In the data rows, zero lies at 7.5, halfway between 7 and 8.
Each pair is two rows. How far apart are they, by a hidden measure? 0 means very close, and 30 very far. Two or three weighted sums of its numbers give each row a place; it is the straight-line distance between the places.
[ 9  8  8  7  8  5  6  8 10  6  7  6  8  9  7  8]
[ 8  9 10  7  6  5  6  6  8  8  7  5  7  9  7  7] 8
[ 7  9  8  9  5  8  5  4  5  9 11  7  5  6  8  6]
[ 6  8  5  5  9  8 10 11 10  8  8  7 11  7  4 11] 11
[ 9  5  9  6 10 11  8 10  6  6  6 12  9  6  9 10]
[ 5  6  5 10 10 11  7  7  6  8  8 10  6  6 11  5] 8
[10  8 11  7  6  5  8  8  6  6  6  7  7 10  7  7]
[7 9 8 7 7 6 7 9 8 6 8 8 9 8 6 9] 16
[ 9  5 10  6  9 11  8 10  6  6  6 12  8  7  8 10]
[8 8 8 8 6 7 8 6 8 9 8 5 6 7 7 6] 18
[ 7  7 10  7  9  8  7  7  4  6  5 10  7  8 10  7]
[ 7 10  7  6  9  3  7  8 10  7  7  7  9  9  6  9] 4
[ 9  7  8 10  7  7  9  8  8  7  7  7  6  9  8  5]
[ 7  9  6  6  9  5  8  9 10  7  8  8 10  8  5 10] 20
[ 6  9  5  6  9  6  9 10 12  7  8  7 11  8  4 11]
[ 9  7  7  9  4  8  5  3  7 10 11  5  4  5  8  6] 10
[10  7 10  7  7  8  8 10  8  6  8  9  8  8  6  9]
[ 7  9  6  6  9  4  8  9 10  6  7  7 10  9  5 10] 3
[10  7 11  7  6  7  8  8  6  6  6  7  7  9  7  7]
[ 9  7  9  9  4  7  5  4  7  9 10  5  5  5  8  6] 9
[ 6  8  7 10  6  9  6  5  5  9 10  8  6  6  9  6]
[ 8  9 11  7  6  7  7  7  4  7  7  9  7  9  8  7] 7
[10  7  9  7  7  6  7  7  8  7  6  5  7  8  7  7]
[ 6  5  5 11 10 10  8  9  8  7  6  9  6  7 11  4] 13
[ 9  8  9  7  7  8 10 10  8  7  7  7  8  8  6  8]
[ 7  7  9  6 10  8  8  6  5  7  4  9  8  8 10  7] 12
[ 6  8  7  9  8  9  7  6  4  8  8  9  6  7 10  6]
[ 8  6  7 10  6  8  7  7  8  8  9  6  5  7  8  5] 4
[ 8  7 10  8  7  8  8 10  6  6  6  9  8  9  9  7]
[ 6  5  7  6 12 11  8  6  5  7  3 11  8  7 11  7] 21
[ 8  8  9  6  7  8  9 10  8  7  7  7  9  8  5 11]
[ 7  9 10  8  6  6  8  7  5  7  6  8  7 10  8  7] 7
[ 6 11  9  7  6  5  7  7  6  8  7  7  8 10  7  7]
[8 7 9 9 5 9 7 7 7 8 9 6 6 7 8 6] 5
[ 7  8  7  6  8  6  9  9 10  7  7  7 10  8  5 10]
[7 9 7 7 6 5 7 5 8 8 8 4 7 7 7 6] 3
[ 4 10  6  6  8  6  8  6  6  9  6  7  9  8  7  7]
[ 7  9 10  7  7  8  6  7  4  7  7 10  7  8  9  7] 15
[11  7 10  7  6  6  7  7  8  6  7  6  6  8  7  7]
[ 7  8  7 10  4  8  5  4  6 10 11  6  5  5  8  6] 10
[ 5  8  8  9  7  8  7  7  4  8  7 10  7  8 10  6]
[ 7  8  9  7  8  8  7  6  4  7  6 11  7  8 10  7] 14
[ 7 10  7  6  8  3  7  7 10  7  7  6  9  9  6  8]
[ 7  9  8  8  5  6  5  4  7  9 10  5  7  6  7  7] 9
[ 8 10  8  6  8  3  8  8  8  7  6  7  9 10  6  8]
[ 6  8  7  5 10  7  8  7  7  7  5  8  9  8  8  8] 8
[ 7 10  7  8  6  5  8  6  8  9  7  5  7  8  7  6]
[ 6  8  5  5  8  8 10 11 10  8  8  7 11  7  4 11] 17
[ 7  9  7  6 10  4  7  8  9  6  6  8  9  9  7  8]
[ 8  7 10  9  6  7  7  9  7  6  7  7  7 10  9  6] 9
[ 7  6  9  7 11  9  8  8  5  7  4 10  7  8 11  6]
[10  6  7  9  6  8  6  5  9  9 10  5  5  6  8  6] 26
[ 6 11  6  6  9  3  8  8 10  7  7  6 10  9  5  8]
[ 8  5  5 12  7 10  6  6 10  9 11  5  4  5  9  4] 16
[9 8 7 8 6 6 7 5 9 9 8 4 6 6 7 6]
[ 6 10  7  6  8  5  8  8  9  7  7  7 10  9  6  9] 12
[ 9  6  7 10  6  8  6  6  7  9  9  6  5  6  8  6]
[ 6  6  7  5  9 11 10  8  6  8  5  9 10  6  7  9] 3
[ 5 10  7  7  8  7  7  5  4  8  7  9  7  8  9  7]
[ 8  8  6  5  9  7  9 10 10  7  8  8 10  8  4 11] 6
[ 5  5  7  8 11 11  7  7  4  6  4 12  8  8 12  6]
[ 7  8  6  5  8  7 10 11 11  7  8  7 11  8  4 11] 9
[ 7  6  9  7 10  9  7  7  5  6  4 10  7  8 11  7]
[ 7  9  5  6  9  6  8 10 11  7  8  8 11  8  4 11] 8
[6 9 8 6 6 6 9 9 8 8 7 7 9 8 6 9]
[ 8  6  8  9  8  9  8  8  6  7  6  9  6  8 10  6] 20
[6 9 9 7 7 8 6 6 4 8 7 9 7 8 9 7]
[ 6  7  6  5  9  9 10  9  8  8  7  8 10  7  6 10] 9
[ 6  6  6  4 12  9  9  7  8  8  5  9 10  6  7  9]
[ 6 10  6  6  9  4  8  9 10  7  7  7 10  9  5 10] 10
[ 9  5 10  6  9 10  8 10  6  6  6 11  8  7  9  9]
[ 6 11  6  6  8  3  7  7 10  8  7  5  9  9  6  8] 16
[ 8  7  9  6  9  7  8  7  5  6  4  9  7  9 10  7]
[ 8  8  7  8  5  7  5  4  7 10 10  4  6  6  7  7] 16
[ 9  9  8  6  8  4  7  7 10  6  6  6  8  8  6  8]
[ 9  5  6 11  7  9  7  7 10  9  9  5  4  6  8  4] 10
[ 6 10  8  7  6  5  6  6  7  8  8  6  8  8  7  7]
[ 8  9 10  6  8  6  8  8  6  6  5  7  8  9  8  7] 6
[ 9  7 11  7  5  9  9 10  6  6  7  8  8  9  6  9]
[ 5 10  8  7  5  8  8  7  5  9  8  8  9  8  7  8] 7
[ 8  6 10  6  7 10 10  9  5  7  5  8  8  8  7  9]
[ 9  8  9  6  8  7  8  9  8  6  7  9  9  8  7 10] 14
[ 8  8  8  6  8  6  9 10  9  6  7  8 10  8  5 10]
[9 8 9 6 7 6 8 9 8 6 7 8 9 9 6 9] 12
[ 9  8  8  6  8  7  8 10  9  6  7  8  9  8  5 10]
[ 7  8  5  5 10  7  9 10 10  7  7  9 11  7  5 11] 3
[ 8  9 10  7  6  5  6  6  7  7  7  5  7  9  7  7]
[ 8  9 10  7  7  6  7  8  5  6  6  8  7 10  8  7] 7
[ 6  9  4  5 10  6 10 11 11  8  8  7 11  7  4 10]
[ 8  8  6  6  9  7  8 10 10  6  8  8 10  8  5 11] 20
[ 5  7  8  8 10 10  7  7  4  7  5 12  7  7 12  6]
[ 7  5  6 12  6  9  6  7  9  9 10  5  5  6  9  5] 16
[ 5  6  8  8 11 10  7  8  5  6  4 11  7  8 11  6]
[ 7  6  5 11  5  9  5  4  8 10 12  5  4  4  8  5] 12
[11  6  9  8  5  7  6  5  8  8  9  5  5  6  8  6]
[ 5  7  6 10  8  9  7  7  5  8  7 10  7  8 10  6] 12
[ 7  6  9  7 10  9  7  8  5  6  4 11  7  9 11  7]
[9 7 9 9 6 7 8 9 7 6 7 7 6 9 8 6] 9
[8 9 8 6 8 4 7 7 9 6 6 6 9 9 6 8]
[ 6  8  7  6  7 10  9  9  7  8  8  8 10  7  6 10] 3
[ 7  9  6  6  9  4  8  9 10  6  7  7 10  9  5 10]
[ 8  8  8  6  7  8 10 10  9  7  7  7 10  8  5 10] 15
[ 7  9  6  6  9  5  8 10 10  7  8  7 10  8  5 10]
[ 8  6  7  9  9  9  8  8  7  7  6  9  6  8 10  5] 14
[ 6  8  5  5  9  8 10 11 11  8  8  7 11  7  3 12]
[ 7  7  7 10  6  9  7  7  7  8  9  8  6  7  9  5] 7
[ 7  7  6  5  8  9 10 11 10  7  8  8 11  7  4 12]
[ 7  6  6 10  7  8  7  8  7  8  8  7  6  8  9  5] 5
[10  8  8  7  8  5  7  7  9  6  7  7  8  8  6  8]
[ 6 10  8  7  7  6  8  6  6  8  7  7  8  8  8  6] 10
[ 6  7  6 10  8  9  7  7  6  8  8  9  6  7 10  5]
[ 5 11  6  7  6  4  7  5  8  9  8  5  8  8  6  6] 5
[ 7  7  7 10  7  9  6  6  7  8  9  8  6  6 10  5]
[ 8  7  6 11  6  9  7  6  8  9 11  6  5  6  8  5] 13
[8 8 9 7 5 8 8 8 7 8 8 7 8 8 6 8]
[ 8  8  7  5  7  8 10 11 10  7  8  7 10  8  4 11] 11
[ 7  5  5 12  7  9  6  7 10  9 11  5  5  5  9  4]
[ 8  6  7  5  9  9  9  9  7  7  6  9  9  7  7 10] 6
[11  6  9  9  7  7  8  8  8  7  7  6  6  8  8  6]
[ 7 10  7  6  7  4  7  6  9  8  7  5  8  9  6  7] 13
[ 7  8  7  9  5  8  5  4  7  9 11  5  5  6  8  6]
[9 9 9 6 8 5 8 9 8 6 7 8 9 9 6 9] 13
[ 7  9 10  9  4  7  5  6  5  8  9  8  6  8  9  7]
[ 8  7 10  6  8  9  8  8  5  6  5 10  8  8  9  8] 6
[ 9  7  7  6  9  8  8 10  9  6  8 10  9  8  6 11]
[ 6  7  9  7  7 11  8  7  4  8  6 10  8  7  9  7] 26
[9 7 9 8 4 8 6 6 5 8 9 7 6 7 7 7]
[ 5  6  7  9 11 10  8  8  5  7  5 11  7  8 11  6] 2
[ 9  9  8  6  8  4  7  9  9  6  7  8  9 10  6  9]
[9 7 8 8 6 7 6 5 8 8 9 5 5 7 8 6] 7
[ 5 10  6  7  5  5  7  4  7 10  9  5  7  7  7  7]
[ 9  8 11  7  6  5  8  8  6  6  5  7  7 10  8  7] 9
[8 9 8 6 8 5 8 9 9 6 7 8 9 9 6 9]
[10  7  9  8  5  7  6  4  8  8  9  4  5  6  7  7] 16
[ 5  5  8  8 11 10  7  8  5  6  4 11  8  9 12  6]
[ 7  5  5 12  7  9  6  7 10  9 10  5  4  5  9  4] 18
[7 9 9 8 6 6 7 7 6 8 8 6 7 9 8 6]
[ 6 10  5  6  9  5  9  9 10  7  8  7 10  8  5 10] 7
[ 9  7  9  6  7  9  9 10  7  7  6  8  9  8  6  9]
[ 5  7  8  7 10 10  7  6  4  8  5 12  7  7 11  7] 20
[ 9  7  9  6  8  9  8 10  7  6  7  9  9  8  6 11]
[ 6  7  6  5  9 10 10 10  9  8  7  8 11  6  5 10] 11
[ 7  9  6  5 10  6  9  9 10  7  7  7 10  8  5 10]
[ 9  7 11  7  5 10  9 11  6  7  7  8  8  9  6  9] 13
[ 6  7  4  4 11  9  9  9 10  8  7  9 11  6  5 11]
[ 8  6  9  6 10 10  8  8  5  6  5 11  8  7 10  8] 5
[ 6  9  5  5 11  6  9  9 11  7  7  7 11  8  5 10]
[10  8 11  7  5  7  8  8  5  6  6  7  7 10  8  7] 6
[ 7  5 10  6  7 12 10  9  4  7  5  9  8  8  9  8]
[10  6  7  8  7  7  7  5 10  9  8  4  5  6  7  6] 7
[ 8  8  9  9  5  8  6  6  6  8 10  7  6  7  8  6]
[ 6 10 10  8  4  7  6  6  3  8  9  9  7  9  8  7] 6
[ 6  5  8  7 11 10  7  7  5  6  4 11  8  8 12  7]
[ 6  8  5  5 12  6  8  7  9  7  5  9 10  7  7  9] 13
[ 8  8 10  8  4  7  5  5  6  8  9  6  6  7  8  7]
[10  7 11  7  5  8  9  9  5  6  6  8  7 10  7  7] 12
[ 7  9 10  7  7  7  7  7  4  7  6  9  7  9  9  7]
[ 6  9  6  9  4  7  5  3  7 11 12  5  6  5  7  7] 11
[ 9  8  8  6  7  7  9  9  8  7  7  7  9  8  5 10]
[ 7  6  9  6 10 10  8  7  5  7  4 10  8  7 10  7] 6
[8 8 9 9 6 8 8 9 6 7 7 8 6 9 8 6]
[ 7 10  9  8  4  7  6  6  5  8  9  7  7  8  8  7] 8
[ 7  5  9  6 10 11  9  9  6  6  5 11  8  7  9  9]
[ 6  5  8  7 12 10  7  7  4  6  3 12  8  7 12  7] 14
[ 7 10  6  6 10  4  8  9 11  6  8  7 10  9  5 10]
[ 6  6  8  9 10  9  8  8  5  6  5 10  7  9 11  6] 8
[ 7  8  6  4 11  7  9  7  7  8  5 10 10  7  8  9]
[ 9  8  9  6  7  6  8 10  8  6  7  8  9  9  6 10] 10
[ 5 11  5  6  8  4  8  8  9  8  8  7 10  8  5 10]
[ 6  7  5  5  9 10 10 11 11  8  9  7 12  6  3 12] 16
[ 9  7  8  9  5  8  5  5  8  9 10  5  5  6  8  6]
[10  7 11  6  6  8  9 10  6  6  7  8  8  9  6  9] 6
[ 7  5  8  5 10 11  9  7  4  8  4 10  8  7  9  8]
[7 9 8 7 6 7 7 8 7 7 9 8 9 7 6 9] 16
[ 7  6 10  8  8 10  8  9  5  6  5 10  8  9 10  6]
[ 5  8  8  8  8  9  6  6  4  8  7 10  7  7 10  6] 13
[ 9  8  7  6  9  6  8 10 10  6  8  8 10  8  5 11]
[ 8  8  8  9  5  7  5  5  7  9 10  5  5  6  8  6] 10
[9 7 9 9 6 8 6 7 8 7 8 6 6 7 9 6]
[10  7  9  9  5  8  6  5  7  8  9  5  5  6  8  6] 8
